[[-33  60 -42 -54  54]
 [ 52 -38  54 -31 -43]
 [-60  31 -59  55  38]]
:
[[ 52 -38  54]
 [-60  31 -59]]

[[49 38 57 67]
 [53 44 25 46]
 [53 44 52 43]]
:
[[53 44 25]
 [53 44 52]]

[[-38  48 -40]
 [-20  24  19]
 [ 55  56  54]
 [-22 -50 -32]]
:
[[-20  24  19]
 [ 55  56  54]]

[[  0  18  33]
 [  1  14 -47]
 [-13  -5 -58]
 [ -8  -5  51]]
:
[[  1  14 -47]
 [-13  -5 -58]]

[[ 37  -8 -35  34]
 [-17 -37  59 -11]
 [ 24 -35   9  25]]
:
[[-17 -37  59]
 [ 24 -35   9]]

[[ 34  42 -33 -78]
 [ 23  19 -43 -72]
 [ 45  50 -40 -78]
 [ 19  25 -38 -73]
 [ 44  48 -37 -79]]
:
[[ 23  19 -43]
 [ 45  50 -40]]
---
[[-21  20   3 -21]
 [-42  25  23 -40]
 [-18  73 -57 -23]]
:
[[ 25  23]
 [ 73 -57]]

[[-71   8  30]
 [ 14 -36   3]
 [-11 -15 -36]
 [ -3  15  -9]]
:
[[-36   3]
 [-15 -36]]

[[  6  74  11]
 [  6  -4  44]
 [  1  28   0]
 [  2  36 -10]]
:
[[-4 44]
 [28  0]]

[[-54 -31  21]
 [ 22  49  -2]
 [-55  10 -50]
 [  5  33  45]
 [ 56  56 -52]]
:
[[ 49  -2]
 [ 10 -50]]

[[ 19  20  16 -57  16]
 [-10  50 -13 -22  46]
 [ 43 -22  49 -18 -25]
 [-45  21 -51  19  24]]
:
[[ 50 -13]
 [-22  49]]

[[-53 -36 -16  27]
 [ 65  16  19 -26]
 [ 16 -64  69 -73]
 [  0 -16  13 -13]
 [  2 -29  26 -27]]
:
[[ 16  19]
 [-64  69]]

[[ 44 -70 -69]
 [-60  72  72]
 [-38  45  43]]
:
[[72 72]
 [45 43]]
---
[[ 63 -21  14  10   8  19  20   5 -25]
 [  3  -4  -2 -15  -8  21 -24  -3  12]
 [ -8   2   0  -2  14  -6   7  -1   3]
 [ 19  -5 -14 -13  16  12   4   3 -11]
 [ 15  -9 -25  25 -15 -15  10  -2  -4]
 [ 33  12 -17  15  13  12   2  -3  20]
 [ 17  -8 -11  18   1   8   8   1   7]
 [-16  -4  21  -4  -5  21  11  -5 -18]
 [ -9  12 -10 -11   3  -4 -14  -6  28]
 [ 27 -29  -4 -14   4  -1   2  -6   7]]
:
[[-16  -4  21  -4  -5  21  11  -5 -18]
 [ -9  12 -10 -11   3  -4 -14  -6  28]
 [ -8   2   0  -2  14  -6   7  -1   3]
 [  3  -4  -2 -15  -8  21 -24  -3  12]
 [ 15  -9 -25  25 -15 -15  10  -2  -4]
 [ 17  -8 -11  18   1   8   8   1   7]
 [ 19  -5 -14 -13  16  12   4   3 -11]
 [ 27 -29  -4 -14   4  -1   2  -6   7]
 [ 33  12 -17  15  13  12   2  -3  20]
 [ 63 -21  14  10   8  19  20   5 -25]]

[[ 28 -12   2 -12  79 -24]
 [ 20   1  -2   2  70 -26]
 [ -4  29  14   1  49 -21]
 [  1  26  -2  13  15 -18]]
:
[[ -4  29  14   1  49 -21]
 [  1  26  -2  13  15 -18]
 [ 20   1  -2   2  70 -26]
 [ 28 -12   2 -12  79 -24]]

[[-46 -23 -37]
 [ 40  50  52]
 [  8   5   1]
 [ 64  77  74]
 [ 79  79  79]]
:
[[-46 -23 -37]
 [  8   5   1]
 [ 40  50  52]
 [ 64  77  74]
 [ 79  79  79]]

[[ -3   2   1  -2   0  -1   1  -7   4   6]
 [ -2  -6  -3  13  -5 -10  -4 -61   7  -5]
 [  1  -1   0  11  -2  -2   0  -3  -2   1]
 [-15 -15   3  -6 -32 -65 -21  62 -24 -48]
 [ -5  -4  -2   0  -2  -4  -1 -27   3  -4]
 [-16 -12   1  -1  -1  -3  -3  -4  -4   0]
 [  3 -18   0  -4 -26 -18   9 -40 -12   1]]
:
[[-16 -12   1  -1  -1  -3  -3  -4  -4   0]
 [-15 -15   3  -6 -32 -65 -21  62 -24 -48]
 [ -5  -4  -2   0  -2  -4  -1 -27   3  -4]
 [ -3   2   1  -2   0  -1   1  -7   4   6]
 [ -2  -6  -3  13  -5 -10  -4 -61   7  -5]
 [  1  -1   0  11  -2  -2   0  -3  -2   1]
 [  3 -18   0  -4 -26 -18   9 -40 -12   1]]

[[-37 -46]
 [ 33  35]
 [-54 -65]
 [ -7 -11]
 [ 30  29]
 [-15 -15]]
:
[[-54 -65]
 [-37 -46]
 [-15 -15]
 [ -7 -11]
 [ 30  29]
 [ 33  35]]

[[-28  -3 -15 -41 -38   0  -4 -49   1 -57 -49 -11 -55 -61 -30 -60]
 [ 30   4  14  39  39   6  10  49   0  56  47  14  52  63  33  58]
 [ 21   1  21  13  19   3  10  26   3  39  27  16  33  40  12  45]
 [-29  -4 -17 -41 -42  -5  -5 -54   0 -61 -51 -14 -59 -70 -32 -59]]
:
[[-29  -4 -17 -41 -42  -5  -5 -54   0 -61 -51 -14 -59 -70 -32 -59]
 [-28  -3 -15 -41 -38   0  -4 -49   1 -57 -49 -11 -55 -61 -30 -60]
 [ 21   1  21  13  19   3  10  26   3  39  27  16  33  40  12  45]
 [ 30   4  14  39  39   6  10  49   0  56  47  14  52  63  33  58]]
